In the data rows, the value 128 means zero.
Here is a table of points, one per row:
[111 170 187 127 137  88 132 137  95 115 111  98 188 114  36 136  95  91 132 137 140 114 113 146 136 123 118 145 154 112 122 121 142  87 176 159 174  73 125 134  67 184  73 151  69 121 170 134 172 119]
[158 132 143 141 136 189 131 139 124 172 119 164 137 135 136 128 155 192 103  81 154  66 146 139  68 203 185 164 149  83 186 161 149 111 107 163 120 140  95 138 136  73 107 133  74 111 127 126  71  77]
[160 106 149 135 115 173 143 138 128 159 149 169 169 150 135  85 167 118 181 169 133 111  93 170 119 142 145 107 152 114 106 167 123 164  89 150 124 144  82 138 107 125 114 101 144 187  90 128 129 169]
[120 168 136  91 173 121  83 125 174 117  89  93 134 105 117 124 161 184 169 115 157 176 165 120 180 140  86 130 123 212  95 195  88 136 145 133 149 151  75  77 172 156  85 141  78  82 163 150 155 145]
[140  86  99 107  90 123 121 124 115 156 148 126 112  76  95 124 129 124 153 117 138 127 193 181 164 140 130 135 157 109 152 101 116 163  99 180 109 101 128 148 118  80 150  96 135 137 123 142  86 111]
[161  96 180 142  92 150 177  85 120  97 170  80 136 102 134 158 117 141 111 197 116 130 152 104  99  74 169 159 144 165 164 119  83  85 182  89 143 111 149  96 133 102 169 103 185 117 107 177 134 171]
[135 173 131 135  98 132 151  87 129 125 142 129 106  77 146 160 139 134 202 105  97 140 142  92 117  64 147 120 114 137 139 108 103 134 142  68 102 173 161 112 133 152 104 156 124 143 101 131  93 122]
[124 175 116 126 102  78 110 168  55 134 110 157 118 173 100 120 113 106 122 113 128  80 111 136 113 164 137 105 145  79 144 106 117 191 123 117  93 104 108 136 169 122 164 129 165 154  79 147 100 158]
[160 124  53 176 159 165 122  79 167 106 143 171  91 120 131 124 146 131 150 103 128 118 107 125 141  68 153 126 104 105 137 142 139  89 154 141 112 135 132 110 125 141  83 109  83 150 114 116 169 176]
[106  98 153 124 161  90  69 118 150  73 131  92 156 142 127 181 125 187 131 120 100 112 108 106  92 126 151 156  50 192 121 107 178 139 117 152 166 142 138 113  65 160 100  79 150 170 168 121 130 193]
[121 142 127 174 138  53 147 146 110 153 159  94 119 137 139 110 137 100 121  93 154 145  92 139 123 135 129 103 110 108 196 166 131 138  42 151 113 105 126  85 106 125 164  81 108 161 117 137 114  66]
[113  86 116  94 122 173 124  84 117 174 107  83 107 105  97 110 111 163  84 156 127 119 117  85 120 119 111 163 121 133 118 126  83 145 133 116  77 225 187 124  98 134 150 128  91 105  79 125 183 165]
[ 90 152 116 117 134 125 153 152 208 173 157 137 187 139 177 131 117  91 180 105 147  15 148 138 129 148 138  86 122 134 105 118 139 138  46 115 126 175 118 146 162 132 172  96 134 164 110 153 157 220]
[205 109 118  90 128 103 111  81  91 158 109  82  58 188 145 180  83 117 138 194 103 166 157 115  98 134  92 131 103  50 175  63  85  48 172 101 108 107 136  71 124  73  99 221 133 153 160  89 138  97]
[146 140 136 129 166 125  85 129 113  81  94  60 163  84 137  78  91 156 146 137 159  96  95 130 180 145 131  47  75 175 125 102 105  97 115 116 199 109 180 147 116 178 117  97 163  84 181 148 142 137]
[123 125 134 146 195 136 129 107  80 127 179 182  91 136 125 132 107 140 110 199 145 170 129 124 124  43 114 167 127 134 123  58 130 128 144 156 164 145 122 153 135 136 131 158 118  91 117 128  94 112]
[131  70 111 172 128  95 135 170 170 136  69 188 103 124  60 125 123 102 127 129 176 125 156 111 113 162 143 103 146 102 124 133 186 163 117 182 140 148  91 183 200 188 195 117 127 173 133 117 108 118]
[122  84 123  98  69  98 105 125  73  39  71  85 176 121 198 156 163  93 111 162  72 142 174 154 122 118 137 145 121 181 145 111 135 110 187 138 108 138 113 109 194 154  83 122 151  95 148 171 156  87]
[ 98 106 157 148 120 124 142 156 123 148 142 186 114 185 148 110 156  97 110 162  84  94 147 158 153 150  87 132 159 117 149 167 138 160 139  91 167  76 169 135 138 114 145  96 107 122  87  95  83  67]
[ 89 157 128 102 151 159 156 169 230 123 103 149 122 128  83 118 116 149 124  75  46 145 118 223 157 148 146  81 124 117 116 202 118 140 126 134  82 138 143 103 118  71 129 184 185 141  83 161 149 168]
[ 74  91 141  86 128 116 103  93  67 114  94  99 159 110 122 119 154 155 108 188 141 153 113 148 107 110 148  72 129 103  82  88 123 138 139 101 158 139 108  67 114 114 136  74 153  79 220 114 193  78]
[105 128 160 125  79 171 127 127 174 148 110 100  87 141 137 137 131 131  89 168 140 125 195 102 125 155 193  89  57 146 111 123 126 124 112 165 102  93  63 125 106 115 139 150 184  81  36 127 107 116]
[182 111 114 138 128 115 107  98 100 112 132 180 108 124 140 123  80 139 140 117 128 157 110 109 123 105 116 152 174 128 129 105 116 108 119  89 153 130 144 107  98 142 142 180 179  98 111  56 191 146]
[119 132  94 147 170 102 154 154 163  38 120  59 209 121 121 111 141 141 135 141 107 124  84 109 192 166 143 170 105 180  83 124 143 161 112 106 109 128 118 134 131 121 117 152  80  66 154 111 102 102]
[ 96 126 189 145 190 121 114 177 118 120 118 111 125 100 169  81  73 102 153  60 113 187  78 115 170 148  86 163 127  96  96 115 194 135 156 113 102 119 113 145 102 181  77 146  89 120 205 132 105 121]
[176 122 152 138 125 164 147 178 105 140 156 160 147 178 129 161 141  84  78  61 158 157 157 133 110 127  88  91 182  89 150 150 150 193 150 129 106 116 126 136  91 142 118 108 110 140 148 142  73 132]
[128 169 135 106  68  74 145 152 133 199 123 158 134 120 170 127 102 177  88 128 111 126  76 116 124 116 143 127 142 145 146 164 145 182 100 155 137 110 138 171 193 118 127 100 104 105 102 134 146 143]
[135 177  66 174 144 190 112 157 215 124 172 154 139 124 133 117 148 124 137 116  75 146 127  72 134 131 104 155 134 150 135 122 100  86 132 119  98 160 184 165  84 161 131 157 167 145 168  87 151 119]
[ 92 127 122 139  37 151 112 178 147 138 172 174 131 129  87 145 117  54 120 102 193 118  86 177  95 137  75 127  90 117 150 167 158 121 106 140 147 134 130 133 128  88 150 141 128 104 134 111 115 132]
[108 170  51 142 100 166 137 145  88 134  90 130 109 145 130 103 133 141 110 157 146 135 161 113 125 142 125 148 156 128  86 141 147 108  84 102 143 103 102 133 138  95 143 109 121 225  70 178  90 112]
[133 139 150  67 132 140 166  89  93 133 174 140  88 134 171  95 161  77 100  93 126 150 128 116 137 100 127 144 131 109 116  96 122  99 231 128 153  90 175 128 124 119 187 148 118 171 156  91 138 110]
[134 106 112 114 180  85 146  28 124 130 135 108  74 131 121 187 162 154 135  97 154 127 120  89 106 111 100 154 168 146  70 133  87  74 102  98 112 132 117 193 170 101  95 130 141 104 137 115 121 108]
Along one direction, these points spread out more than along any other. How many in every 100 of the points above lie lower along it than each point below? Round to a whole number. More than half of the points above lie lower than the first one.
[134 106 112 114 180  85 146  28 124 130 135 108  74 131 121 187 162 154 135  97 154 127 120  89 106 111 100 154 168 146  70 133  87  74 102  98 112 132 117 193 170 101  95 130 141 104 137 115 121 108] 72
[119 132  94 147 170 102 154 154 163  38 120  59 209 121 121 111 141 141 135 141 107 124  84 109 192 166 143 170 105 180  83 124 143 161 112 106 109 128 118 134 131 121 117 152  80  66 154 111 102 102] 63
[122  84 123  98  69  98 105 125  73  39  71  85 176 121 198 156 163  93 111 162  72 142 174 154 122 118 137 145 121 181 145 111 135 110 187 138 108 138 113 109 194 154  83 122 151  95 148 171 156  87] 91
[121 142 127 174 138  53 147 146 110 153 159  94 119 137 139 110 137 100 121  93 154 145  92 139 123 135 129 103 110 108 196 166 131 138  42 151 113 105 126  85 106 125 164  81 108 161 117 137 114  66] 31
[182 111 114 138 128 115 107  98 100 112 132 180 108 124 140 123  80 139 140 117 128 157 110 109 123 105 116 152 174 128 129 105 116 108 119  89 153 130 144 107  98 142 142 180 179  98 111  56 191 146] 69
[106  98 153 124 161  90  69 118 150  73 131  92 156 142 127 181 125 187 131 120 100 112 108 106  92 126 151 156  50 192 121 107 178 139 117 152 166 142 138 113  65 160 100  79 150 170 168 121 130 193] 78
[205 109 118  90 128 103 111  81  91 158 109  82  58 188 145 180  83 117 138 194 103 166 157 115  98 134  92 131 103  50 175  63  85  48 172 101 108 107 136  71 124  73  99 221 133 153 160  89 138  97] 97
[113  86 116  94 122 173 124  84 117 174 107  83 107 105  97 110 111 163  84 156 127 119 117  85 120 119 111 163 121 133 118 126  83 145 133 116  77 225 187 124  98 134 150 128  91 105  79 125 183 165] 53
